In the rows, zero is written as 128.
Z: several groups of rows, each row roughly a mix of its group's hidden directions:
Z (86 x 12):
[[131 165 149 161 144 123 156 103 105 151 116 155]
 [ 93 154 135  93 116 101 159 125 116 111 155 107]
 [110 140 114 112 155 151 107 128 165 127 166  94]
 [117 128 126 122 158 133 170 146 124  86 166 144]
 [114 114  95 104 120  87 141 122 147 107 115  87]
 [131  96 110  72 126 126  87 137 141 115 131 127]
 [144 121 143 111 117  92  97 109 122 107 167  95]
 [117 161 165 155 124 119 164 110 101 128 100 131]
 [174 166 135 128 135 124 105  94 111 155 119 118]
 [137 101 124 176 147 132 112 144 120 107 162 158]
 [108 159 147 128 136 114 165 107 107 131  81 140]
 [159 114 143 190 138 151 121 139 113 132 135 145]
 [124 150 164 133 138 109 143 164 113 104  84 118]
 [155 104 110 129 150 161  94 153 146 130 147 158]
 [ 96 136 117 108 137 132 125 128 162 107 142  73]
 [168 122 138 157 115  99 133 116  92 144 128 165]
 [115 129 153 152 119 105 174 101 103  95 132 134]
 [112 172 130 127 138  98 147 118 119 144 108  81]
 [160 116 132  83 121 161 134 106 141 122 107 162]
 [144  89 123 111 115 144 114 120 162 123 172 155]
 [141 137 147 125 103  99 113 152  76  95 130 124]
 [106 148 163 119 140 184 124 140 124 132 108 151]
 [158 132 113 171 137 118 146 119 114 162 134 168]
 [ 99 132 114 164 131 114 131 177 162 107 130 121]
 [129 145 129 123 125 120 103 146 109 126 198 125]
 [130 115 119 148 130 181 111 162 152 133 161 126]
 [146  85  98 103 107  94 105 136 136 112 139 112]
 [134 124 166 141 112 101 159 136  89  92 126 137]
 [130 106 166 142 121 103 157 146 126  86 146 152]
 [ 96 125 114  73 130 130 147 150 144 106 155 132]
 [ 99 106 131 182 131 104 137 139 115 101 153 133]
 [128 128 160 142 117 134 186 135 127 116  88 125]
 [120 146 111 143 130 106  80 142 129 165 130  90]
 [114 111 128 166 122 135 177 167 142 108 136 126]
 [ 94 149 122 108 156 163 118 131 163 124 145  97]
 [134 102 103 127 108 132  96 152 151 113 177 139]
 [155 110 181  93 142 135 139 125 134 112 122 156]
 [149 127 121  96  98 119  66 127 121 121 142 131]
 [126 142 108 104 151 146  83 139 166 152 113 117]
 [137 125 169 129 113 132 179 128 126 114  86 130]
 [127  96  98 145 102 144 133 148 151 118 177 134]
 [155 130 122 108 146 103  89 101 125 139 174 132]
 [142 104  99  93 119  72 117 112 127 118 122 119]
 [134 108  87 134  96 134 105 126 118 128 181 128]
 [123 120 143 156 103 117 186 100 106 118 120 132]
 [107 132 150 177  97 109 125 137 105 146 133  97]
 [134 139 104 104 144 115  86 136 129 124 182 134]
 [128  96 130 156  98 128 171 138 125 102 161 141]
 [149 121 133  84 139 140  75 134 155 132 138 140]
 [162 144 118 171 173 128 104 133 116 134 150 131]
 [129  95 109 107 143 144 122 140 146  95 155 171]
 [134 106 109 129 143 165 104 167 160 151 107 131]
 [111 138  93 115 157 125 102 162 155 151 119  99]
 [120 102  95 114 129 164 108 162 164 123 143 115]
 [131 165 127 118 116 104 106 108 123 166 105  89]
 [106 174 156 155 153 160 141 118 134 136 145 113]
 [146  82  99 112  99  93 116 140 133 109 131 110]
 [122 141 120 125 186 145 134 140  91 153 144 115]
 [119 104 105  95 110  85 138 125 132 105  96 105]
 [121 129 129 120 110 113  99 102 188 127 102 142]
 [127 148 173 115 161  94 126 108 108 118 102 142]
 [124 152 128 123 109  81 110  83 116 139 111 105]
 [141 133 110 159 135 124 161 126 114 158 101 174]
 [127 117 126 111 108  81 151 117 107 115  80 133]
 [102 133 118 122 130 122 112 171 125 126 186 115]
 [106 152 108 125 165  83 149 111 126 100 136 116]
 [142  99 120 167 168 150 139 142 137 106 126 160]
 [116 122 122  82 105 100 118  97 126 100 155 148]
 [121 104 103 133 120 129 100 137 177 120 169 145]
 [113 124 113 166 142  76 108 110 118 105 149 130]
 [121 154 146 143 136 117 161 139  81 125  93 108]
 [131 152 140 169 137 141 160 124 109 154 108 166]
 [ 91 160 156  94 150 153 116 117 141 116 127 103]
 [132 153 156 119 155 124 148 115  79 139  95 117]
 [136 159 153 103 124 111 101 118 122 129  72 119]
 [125 125 144 109 113  94 113 114 130  96 149  76]
 [119 122 120  86  97 115 114  98 147 142  84 123]
 [112 110 107  69 120 143 113 149 155 122 144 142]
 [146 124 162 118 118 115 124 177 102  88 131 132]
 [126 144 106 106 151 122  62 135 138 142 139 123]
 [112 130 116 108 169 140 177 147 140  97 131 135]
 [150 128 169 108 140 127 138 160  80 106 127 130]
 [147 114 171 123 118 137 167 164 114  98 116 133]
 [118 108  86 138 125 139 114 107 159 146 173 137]
 [111 129 137 102 144 182  94 147 150 125 148 123]
 [160 130 146 177 124 142 120 116 119 158  90 121]]
one row of each group, then the others: which group is each in?
[119 138 108 123 158 159 106 132 163 138 172 110] : W
[125 125 147 148 135 115 176 113  75 119 138 131] : N
[ 94 111 112  92 141 137 157 157 150  99 143 139] : M

[143 122 116 144 176 152 156 135 147 122  86 138] : M
[ 93 114 155 117  69 121 145 128 116 119 144 124] : M
[111 155 122  81 124 107 149 105 137 134  95 101] : M
[111 105 101 167 104 125 157 104 139 127 164 136] : N
[111 164 128 172 146 140 173 120 132 146 117 130] : W
[105  94  96 110 115 116  91 129 162 134 101 132] : M
[ 98 130  86 152 164 128 115 128 143 147 165 125] : N
[124 113 124 124 133 187 101 162 149 132 146 138] : W
[105 114 146 142 116 108 171 108 110  85 141 145] : M
